Each path below is one point turned by a fixed rotation once a step. After each direction that follows a path, write how fast that rotation turns it, in degrees a step (0 if it stays still).
Each turn is a multiple of 5 degrees from 10 to 175, or 0.
Each row of a path follows its step; steps can be skipped.
path 1
step 1: [-0.73  0.65  0.02  1.70  0.38  0.69 -1.09  0.54  2.63 -1.39 -1.53  0.62
 -4.28  0.65 -0.55  1.90  0.28 -0.50 -0.66  0.33 -0.18  1.62 -3.97 -1.66
 -1.30 -3.44 -1.19 -1.30 -0.56  2.64  0.79  1.94 -1.21 -0.30 -0.16 -1.41
 -0.16  0.31 -1.89 -0.49  0.16 -0.38  3.17  2.22  0.86  1.27 -1.02 -0.20
 -3.85  0.77  1.70 -0.08 -1.33 -1.39 -3.59 -0.47  2.36 -1.78 -0.53 -2.37
  1.34  2.03  0.48 -1.50  0.60 -0.66 -0.89 -1.56 -2.49 -1.03 -0.97  1.75]
step 3: [-0.96 -0.72  1.90  0.48 -2.29  3.65  0.80 -0.68  0.95  0.58  1.90 -3.56
 -0.33 -0.12 -2.94 -0.41  1.11  0.34  2.30 -0.36 -1.67  0.65 -0.84  1.66
  0.24  0.51  2.24  0.76  1.43 -0.87 -2.85  0.74 -1.13 -3.58  0.76 -1.50
 -1.90  0.85  2.85  0.89 -0.15  1.70  0.39  0.08 -2.25  1.64 -0.45 -1.23
  1.26  3.24  2.08  1.32  0.00  0.37 -1.55  0.79 -2.29 -2.08  0.22  1.57
  1.73 -0.46 -1.08 -0.99 -1.86 -0.21 -2.55  0.31 -0.76 -3.81 -0.11 -0.06]
step 4: [-2.23  0.84 -2.56 -0.49  0.71 -1.15 -0.57 -3.35 -1.38 -0.07 -0.15  1.49
 -0.36 -1.66  1.77  0.61 -2.25 -0.63  0.41  0.81 -1.83 -1.29  0.75 -0.17
  0.09 -0.14 -2.63  1.34  1.84  1.79 -0.40  0.75  0.11 -2.16 -1.04  5.33
  0.60  0.07 -0.71 -1.78 -0.13  1.28 -0.81 -4.52 -2.72 -0.95 -1.65 -0.10
 -1.42  2.40 -1.80  1.52  2.12 -0.18  2.03 -0.14 -2.41  0.24 -0.56 -2.92
 -0.13  1.91  1.31 -0.49  0.44 -1.92 -0.03  0.65  0.48  0.85  1.76  0.53]
step 8: [-1.66  3.98 -0.65  0.03  2.84  2.47  2.65 -0.53  1.69 -0.37  2.76 -0.19
 -0.40 -0.97  2.33 -0.22 -0.38  2.10 -1.15 -0.02  2.54  1.10  3.20  1.33
 -0.28  2.12  1.51 -1.04  3.56  0.68 -1.53  0.48  0.71  1.78  0.01  1.67
 -1.02 -3.49  2.25  1.13  2.84 -1.37 -1.32 -0.01  1.69  2.30 -0.10  0.88
 -2.70 -1.31  0.35 -0.83  2.82  0.22 -0.84 -1.60 -1.98 -0.21  0.26 -0.98
  0.34 -1.69 -0.45 -0.86 -0.12 -0.78 -0.15 -0.69  0.33  0.83  0.01 -1.73]
step 10: [ 1.07 -1.43  2.87 -0.18  0.67 -1.67  0.69 -1.26  1.28 -1.97  0.68  0.73
 -2.07  1.21  3.43  0.96 -1.55  1.79 -0.20  1.48 -0.37  2.30 -0.80  0.31
  2.64 -0.44 -1.45 -0.70 -2.38  2.07 -1.83 -1.90  1.46 -2.15  0.26  1.07
  0.26 -0.56  0.00 -2.11  1.00 -0.89 -3.40 -1.13 -1.52 -1.12 -0.39 -0.34
 -2.84  0.80  0.09 -1.35 -0.38  0.76  1.43 -0.67  2.60 -2.03  0.23  0.88
  1.35 -1.79 -1.63 -1.14 -0.35  1.40 -0.14  2.82  4.22  1.82  0.53  3.05]
step 11: [ 0.65 -0.59 -1.00 -1.43  0.93 -0.39 -0.72 -0.21 -1.91 -0.22 -3.67  0.75
  0.32  1.04  2.64 -0.40  2.33 -2.87  1.57  0.81  3.05 -1.15 -0.56 -1.99
 -0.13  2.33  1.24  0.36 -0.72 -0.21  0.26  1.26  2.23  0.37  2.71 -0.33
 -0.26 -3.16 -0.32  0.57 -1.88  1.19  1.55  0.43  0.69  2.08 -0.68  2.05
  1.49 -0.31  0.03 -0.41 -3.37 -1.21  1.13  1.60 -0.53  3.80  2.58  1.43
 -0.49  1.56  0.14 -0.09 -2.37  2.11  4.25 -0.26  1.83  0.70 -0.03 -0.59]
step 13: [ 0.85 -0.03 -0.58 -0.26  0.02  1.64 -1.71 -0.98 -0.78 -1.25 -4.11 -2.26
 -0.05 -1.02  0.20 -0.43 -3.85  0.18 -3.26 -2.26  0.98 -0.87  0.64 -1.55
 -0.93 -5.51  2.65 -2.05  0.32  0.64 -0.06  0.32  0.73  0.53  0.21  1.40
  0.87 -1.22 -3.64  1.10 -0.07 -2.89 -0.05 -0.36  2.33  0.20  0.51 -1.10
  0.50  1.88 -0.52  0.44  0.48 -0.90 -0.99  1.94 -2.23  0.28 -1.79  0.31
 -0.72 -0.72  1.22 -2.10  1.70  3.15  0.15  0.83 -1.91  0.53 -0.27 -0.28]
step 15: [-3.35 -2.14 -0.42 -0.63 -0.61 -1.97 -1.41 -1.45 -0.11 -1.36  1.32 -2.51
  3.21  1.11  0.36  1.30 -0.24 -0.44  0.39 -2.60 -0.53 -2.93 -2.82  2.08
  1.17 -1.53 -0.62 -0.03 -0.55 -0.72  0.35 -0.90 -1.86  2.03  0.49 -0.27
 -0.40 -4.10  1.31 -1.14  1.91 -0.42  0.07 -1.14 -0.93  0.39 -2.05  0.37
  3.13  2.57  0.38  1.98  0.49 -1.24  0.10 -0.51 -1.57 -0.30 -0.40 -2.49
 -0.25  0.83 -1.76  2.06 -3.13  0.52  1.32  1.82  0.45 -1.40  0.20  3.26]
step 16: [ 1.15 -1.03 -1.29  2.40  0.03 -2.90 -0.32  0.14  0.46 -1.36  0.24  1.06
 -3.13 -2.42  1.30  1.35 -1.27 -1.65  2.10  1.20  1.37  0.54 -2.56 -1.09
  1.94  0.84  1.25 -1.76  0.57  1.72  0.62 -1.74 -2.01  0.08  0.39  0.90
 -2.23  4.88  1.21  0.99 -1.62  0.10 -0.71 -2.70 -3.32  1.42 -1.50 -2.64
  0.57  0.55  0.37 -0.11 -1.43  0.51  1.79  2.02  1.11 -0.68  0.48  1.65
 -0.26 -1.02  0.88  0.53  3.12 -1.48  2.28 -0.76 -0.86 -1.77  1.73  0.45]
Speeds:
[-0.46 -0.10  0.07 -0.18 -0.34  0.60 -0.39 -0.19 -0.02 -0.74 -0.47  0.10
 -0.05 -0.23  0.10  0.39 -0.17 -0.18 -0.48  0.09 -0.07  0.46  0.09 -0.67
 -0.21  0.54  0.20  0.55  0.05  0.05  0.29  0.16  0.17 -0.98  0.18 -0.02
 -0.26  0.54 -0.81 -0.76 -0.64 -0.11 -0.34 -0.04  0.16  0.31 -0.68 -0.27
 -0.59  0.20  0.09 -0.18  0.21  0.74 -0.07 -0.17  0.21  0.50 -0.21 -0.27
  0.58 -0.22 -0.03  0.06 -0.16  0.36 -0.28  0.78  0.27 -0.05  0.30 -0.49] => 110
[-0.30  0.39  0.20 -0.38 -0.38 -0.30  0.07  0.51 -0.44 -0.02  0.30  0.29
  0.47 -0.06  0.10 -0.84 -0.49 -0.20  0.52 -0.12  0.06  0.14 -0.70 -0.26
  0.41 -0.01 -0.35  0.52 -0.35  0.02 -0.16 -0.09 -0.19  0.52  0.02  0.74
  0.15  0.31 -0.11  0.00  0.29  0.24 -0.16  0.70  0.22  0.06 -0.82  0.11
  0.02  0.43  0.31 -0.15  0.23 -0.28  0.42 -0.23  0.17 -0.40  0.61 -0.07
  0.57  0.45  0.17  0.21  0.50 -0.08  0.48  0.95  0.62 -0.04  0.06  0.72] => 70
[ 0.18 -0.34 -0.39  0.04  0.05 -0.12  0.77 -0.83  0.16 -0.08  0.75  0.49
 -0.34  0.02  0.33 -0.09 -0.19 -0.08 -0.80 -0.49 -0.23  0.66  1.02 -0.67
 -0.28  0.59 -0.58  0.12 -0.38  0.05 -0.01 -0.34 -0.06  0.47 -0.66  0.61
  0.07  0.13  0.41  0.04  0.35 -0.21  0.09  0.10 -0.01  0.19  0.44  0.04
 -0.08  0.17 -0.46  0.29  0.00  0.45  0.44  0.08 -0.11  0.42 -0.38  0.21
 -0.02 -0.12 -0.36  0.38  0.36 -0.32  0.15  0.07  0.32 -0.11  0.63  0.44] => 175
[-0.35 -0.61  0.07  0.06  0.13  0.20 -0.32  0.08 -0.08 -0.71 -0.15 -0.35
  0.19  0.36 -0.67  0.49 -0.11 -0.11  0.08 -0.22  0.41  0.57 -0.23 -0.64
 -0.08 -0.58  0.08 -0.39  0.34 -0.61  0.65 -0.46  0.31  0.64  0.26 -0.26
  0.13 -0.02  0.64 -0.41  0.40  0.04 -0.22 -0.40  0.07  0.32  0.24 -0.89
  0.31 -0.88  0.24  0.65 -0.04 -0.21  0.34  0.55  0.24 -0.06  0.12  0.04
  0.25  0.67  0.23 -0.14  0.34 -0.09  0.08  0.34  0.17  0.43  0.52  0.07] => 20
[-0.53  0.76  0.44 -0.51 -0.32 -0.14  0.08  0.21 -0.01 -0.04 -0.19 -0.22
 -0.46 -0.20 -0.06  0.03 -0.72 -0.03 -0.75  0.10 -0.42 -0.20 -0.28 -0.34
  0.09 -0.72 -0.05 -0.10 -0.40  0.20 -0.05  0.26  0.37  0.24  0.46  0.65
 -0.57 -0.04  0.47 -0.08 -0.65 -0.30 -0.19 -0.28 -0.50 -0.50  0.07 -0.06
 -0.52 -0.38 -0.27 -0.44 -0.11  0.53  0.15  1.03  0.37 -0.05 -0.37  0.19
 -0.30  0.41 -0.19 -0.30 -0.15 -0.57  0.25 -0.39  0.03 -0.52 -0.45  0.41] => 120
[-0.69 -0.06  0.50 -0.33  0.11 -0.35  0.40 -0.04 -0.29 -0.37 -0.33 -0.25
 -0.19  0.21 -0.23 -0.16  0.20  0.11  0.32 -0.44 -0.08  0.20  0.16  0.01
  0.16  0.24 -0.29 -0.20  0.61  0.16  0.75  0.58  0.59  0.29  0.26 -0.30
 -0.41  0.46 -0.33  0.30 -0.31 -0.18  0.43  0.40  0.37  0.37  0.99  0.05
 -0.02  0.60 -0.35  0.06  0.34  0.09 -0.67 -0.44  0.24 -0.11  0.10  0.56
  0.29 -0.51  0.70 -0.36  0.56 -0.15  0.89 -0.41  0.15 -0.41 -0.03  0.01] => 70
[ 0.10 -0.14  0.13  0.54 -0.89  0.12  0.06 -0.13 -0.07  0.21 -0.50 -0.24
 -0.35  0.05  0.04 -0.34  0.13 -0.77  0.08 -0.41  0.49 -0.05  0.18  0.16
  0.02 -0.02  0.28 -0.40 -0.86 -0.90  0.45  0.38  0.57 -0.01 -0.06 -0.13
 -0.02  0.10  0.11  0.14  0.46  0.22  0.35  0.55  0.41 -0.52  0.00 -0.29
 -0.14  0.67 -0.35  0.03 -0.56  0.00  0.23  0.64 -0.43  0.11  0.20 -0.77
  0.20  0.27 -0.10  0.09 -0.36  0.52  0.21  0.04 -0.38 -1.02  0.25 -0.25] => 170
path 2
step 0: [-1.23 -1.56  0.08  0.02  2.19  1.48 -0.08  1.18  0.23  1.35  1.24 -0.14
 -0.98  0.50 -1.20  0.57 -0.44 -1.16  1.05 -0.16 -0.16 -0.82  0.94  1.54
  1.04  2.25  0.79  3.10  0.16  0.05 -0.49 -0.85 -4.28  0.47 -2.46  0.84
 -0.80  2.01  2.85 -1.63  1.67 -0.49  1.78 -0.32  0.76 -0.89 -1.91  0.12
 -2.01  1.12 -0.80  1.64 -0.26 -0.10  3.78  0.44  1.97 -2.08  0.90  0.21
 -3.45  0.65 -2.58  3.89  3.41  1.90 -0.16  2.65 -0.58 -0.49 -4.24 -0.44]
step 2: [-4.09  2.99 -1.04 -3.29  2.37 -1.76 -0.35  1.41 -0.75  1.23 -0.55 -0.15
  0.82  0.29  1.96  1.69 -0.40  1.25 -0.61  0.63  3.05 -0.35 -1.96 -0.02
  4.19 -1.30  0.39 -0.07  3.10 -0.39 -1.74 -2.01  1.32  2.36  0.83 -1.79
  1.58  1.17 -1.76 -1.77 -1.03  0.22 -2.49 -0.99 -0.24 -1.03  1.25  1.71
 -2.46  0.10  1.45 -2.14  0.52  0.33 -0.31 -0.52  0.71  1.37 -1.05 -1.91
 -0.87  0.91  1.03 -1.13  3.25  3.48  0.22  1.24 -0.51 -1.98 -1.19 -1.68]
step 5: [ 0.99  0.97  2.58 -0.11  1.41  1.66 -3.68  1.16  2.00  2.54 -1.31 -1.81
  2.27 -0.64  1.79  2.74 -2.82  0.29 -0.51 -0.12  0.69 -0.06  0.56  0.99
  3.58  0.40 -0.99  0.23 -0.18 -0.83 -2.63  1.18 -1.92 -0.56 -0.85  0.07
  2.56 -0.57 -0.48  0.42 -1.99 -0.69 -3.20  3.31 -0.76 -1.51 -0.55  0.79
 -1.88  1.15  0.42  0.16  0.81  0.20  2.29  0.01  3.00 -1.81 -1.68 -0.98
 -0.73 -2.09 -2.38 -1.03  2.76  0.62 -2.92  1.17 -1.35  0.07 -1.01  2.66]
step 6: [ 0.54 -1.33 -0.53  0.93  3.70 -0.91  0.27 -1.90 -3.55 -1.19  2.10 -1.82
  2.50 -0.02 -2.94  1.79  2.69  0.20  1.86 -0.85  2.96  0.71 -2.31  0.38
  0.70  0.15  0.44  1.31 -0.34  2.15 -1.78 -0.67  0.74  0.83 -1.10 -0.52
 -3.68  3.81 -2.09  0.78 -0.87  1.67  1.88 -0.05  1.42  1.58 -1.18  0.71
 -2.17  4.23  0.05  1.13 -0.68  1.78 -0.47  1.23  0.17 -1.84  0.43  2.35
  0.29  0.68  0.72  1.94  1.57 -0.21  0.92  1.71  0.01  0.13 -0.44  2.13]
step 8: [-2.65  0.47 -4.30 -0.03  1.08  2.52  0.93 -0.46 -0.49  2.30 -2.03 -0.14
  0.95  2.06 -0.12 -1.16 -0.31  1.19  1.31  0.63 -0.74 -2.33  0.39  0.98
  4.84  2.03 -1.81 -0.20 -1.89 -2.97 -1.16 -2.94 -2.62  0.75  0.42 -0.29
  2.32  1.27 -0.90 -0.20  0.31  0.95  1.10  1.18 -0.19  0.34  0.01 -0.43
 -2.46  0.68  0.87  1.09  3.57 -0.59  1.62 -1.82  0.32  1.29 -0.83 -1.02
  0.38 -2.98 -1.06  1.52 -0.56  1.10  0.56  3.12  1.27 -0.94 -1.89  2.24]
step 12: [-0.43  0.48 -0.64  1.30  0.86  1.51  1.21 -3.04 -0.47  0.03  0.91 -0.87
  0.90  0.24 -3.33  1.66 -2.50 -1.61  0.98  3.89  2.28 -1.09  1.68  0.28
  0.25 -1.32  1.00  0.73 -0.20  2.10 -2.26 -0.24  1.50 -2.16 -2.27 -1.19
 -0.87  2.04  2.62  1.34  2.75 -0.78 -0.56  0.32 -0.39  1.60 -0.11  3.21
 -0.15  0.30  3.62  1.89 -0.73  2.70  0.33  2.20 -3.00  3.67  0.30 -1.23
 -2.05  1.94 -0.88  1.80 -0.11  1.65  0.02  0.63  1.76  0.29 -0.88  0.94]
step 13: [ 0.70  0.93 -1.38 -4.13 -1.39  2.68 -1.68  3.65 -1.46  1.20 -1.58 -0.72
  0.59  1.74 -1.85 -0.71  1.28  0.53 -0.70  0.90  0.09 -1.71  1.30 -1.19
  3.66 -0.43  0.54 -0.48  2.87 -1.51 -2.23 -0.06 -1.09 -1.19 -0.20 -2.65
  1.02 -1.91  0.08 -1.61 -0.47 -1.88 -1.87 -1.04  2.64  0.16  2.52 -0.51
  0.58 -0.03  0.99 -1.26  0.79  1.46  0.20  2.00  2.69 -1.00  0.54  0.45
  1.58 -2.97  0.16  1.15  4.32 -0.24  1.01  1.75  0.43  2.46 -1.25  1.51]
step 15: [-1.34 -3.86 -1.37  0.94  1.83 -0.70  0.89 -1.41 -0.85  0.24  2.31 -0.19
  2.81 -4.58 -1.35  1.99 -1.17 -0.29  0.25 -1.71  0.22 -0.24 -1.73  0.29
 -1.47 -0.36  0.58 -1.61  1.62  1.98 -2.09  0.73 -2.08  0.33  0.14 -1.64
 -0.18  3.30 -1.18 -1.60 -0.20 -1.30 -2.09  0.24  2.75 -0.51  0.12  2.37
 -1.29  2.09  2.16  0.30  1.40  1.77  2.48  2.20 -1.77 -1.29  2.00  1.96
  3.06  2.48  0.53  1.67  1.82  1.65  0.89  1.42  0.77  0.94  0.37  0.08]
step 16: [-1.30  2.41  1.15 -0.80  0.85  3.31  0.40  2.00 -0.76 -0.90  0.64  2.30
 -0.59 -0.22  1.20  1.42 -0.44 -0.12  1.52  1.35 -1.47 -0.65  2.55  0.70
  2.68  2.40  2.85 -2.32 -0.97 -0.89 -2.38 -0.68  0.21 -1.89  0.47  0.33
  0.61  3.99  1.82  2.61 -0.37  0.26 -0.78  1.15  2.14  0.50  0.20 -1.02
  1.61  2.06 -2.59 -0.27  1.18 -1.05 -0.27 -1.79  1.65 -0.38  0.35  0.93
 -0.68 -3.06 -3.31  0.77  2.33  3.43  1.46 -1.03  0.15  0.64 -1.46  3.47]
Speeds:
[ 0.62  0.36 -0.25 -0.54 -0.36 -0.04  0.52  1.26 -0.03  0.46  0.09 -0.34
  0.41  0.05  0.08  0.47  0.18  0.18  0.00 -0.18 -0.34 -0.05  0.38 -0.03
  0.12 -0.29 -0.77 -0.72  0.33  0.07  0.23  0.10  0.39 -0.32  0.29  0.75
  0.33  0.01  0.53  0.01 -0.10  0.41 -0.34 -0.30  0.55  0.09  0.11 -0.20
  0.29  0.56 -0.09 -0.05 -0.42 -0.32  0.16 -0.16 -0.11  1.10  0.41  0.19
  0.61  0.27  0.04  0.08  0.24  0.25 -0.40 -0.31  0.03 -0.26  0.10  0.34] => 125
[ 0.36 -0.40  0.33  0.29 -0.86 -0.29 -0.08  0.53  0.26  0.07 -0.06  0.37
  0.29 -0.06  0.70 -0.30  0.37  0.54 -0.56  0.19  0.20 -0.51  0.25  0.76
  0.21  0.27  0.54  0.39 -0.15  0.04 -0.86  0.49  0.01  0.09  0.68 -0.25
 -0.28  0.63  0.02  0.08  0.04  0.00 -0.07  0.07  0.29  0.69  0.34  0.41
  0.04 -0.04  0.06 -0.13 -0.55  0.01  0.39 -0.15  0.50  0.20  0.06 -0.29
 -0.05 -0.30  0.59  0.03 -0.28  0.09  0.36 -0.07  0.93  0.44  0.40 -0.48] => 125
[-0.04  0.18  0.10  0.32 -0.34  0.45 -0.39  0.47 -0.13  0.24 -0.03 -0.06
 -0.87 -0.65  0.59  0.43  0.03 -0.55  0.23  0.10 -0.44 -0.25 -0.44 -0.25
  0.76  0.48  0.22 -0.21  0.30 -0.09 -0.03 -0.22  0.00  0.64  0.14  0.44
  0.20 -0.82 -0.27  0.22  0.25  0.02  0.21 -0.25 -0.65  0.34  0.88  0.37
 -0.04  0.03 -0.55  0.24  0.19  0.04  0.64  0.55  0.08 -0.22 -0.34  0.77
  0.00  0.04  0.24  0.10  0.35  0.43 -0.12  0.41  0.60 -0.16 -0.21  0.33] => 135
[-0.24  0.30 -0.48 -0.34 -0.06 -0.17  0.37 -0.03 -0.27 -0.16  0.07  0.36
  0.71 -0.32 -0.16 -0.78  0.91 -0.05 -0.13  0.06  0.73  0.32 -0.87 -0.08
 -0.16  0.63  0.05  0.00  0.06 -0.02  0.73 -0.56 -0.40  0.24  0.90  0.32
 -0.10 -0.41 -0.08 -0.47 -0.15 -0.32 -0.34 -0.01 -0.05 -0.08 -0.10 -0.19
 -0.04  0.17  0.00 -0.39  0.15  0.39  0.02  0.32  0.27  0.00  0.69 -0.01
  0.06 -0.10  0.42  0.73  1.04 -0.22  0.39  0.09  0.23  0.08  0.18 -0.02] => 160
[-0.53  0.25  0.54 -0.33 -0.42  0.26  0.35  0.24  0.25 -0.55 -0.31  0.33
 -0.19  0.19 -0.16 -0.60  0.47 -0.25 -0.90 -0.24  0.06 -0.36 -0.12 -0.26
 -0.33 -0.34  0.20 -0.28  0.67 -0.11 -0.05 -0.30 -0.69  0.31 -0.36  0.15
 -0.46 -0.17  0.82  0.21 -0.18  0.63  0.64  0.14  0.97  0.23  0.13  0.06
 -0.69  0.04 -0.16  0.36 -0.42 -0.08 -0.02  0.46  0.16 -0.03 -0.22  0.74
 -0.41 -0.24 -0.30 -0.29 -0.18 -0.45 -0.04 -0.07 -0.48  0.15 -0.08  0.26] => 110
[ 0.23  0.68  0.92  0.04 -0.31  0.75 -0.25 -0.50  0.33  0.11 -0.07  0.71
  0.55 -0.16 -0.15 -0.44 -0.08 -0.50 -0.10  0.39  0.24  0.55  0.05  0.24
  0.21  0.46 -0.17  0.10 -0.29 -0.29  0.94  0.27  0.55 -0.22 -0.40  0.48
 -0.52  0.11 -0.23  0.25  0.09  0.36 -0.44  0.53  0.21  0.05 -0.03  0.57
  0.58  0.18  0.20  0.29  0.24  0.01  0.33 -0.26 -0.24  0.24 -0.13 -0.03
  0.26 -0.40  0.28 -0.71 -0.27  0.18  0.53 -0.15  0.12 -0.32 -0.32  0.65] => 170
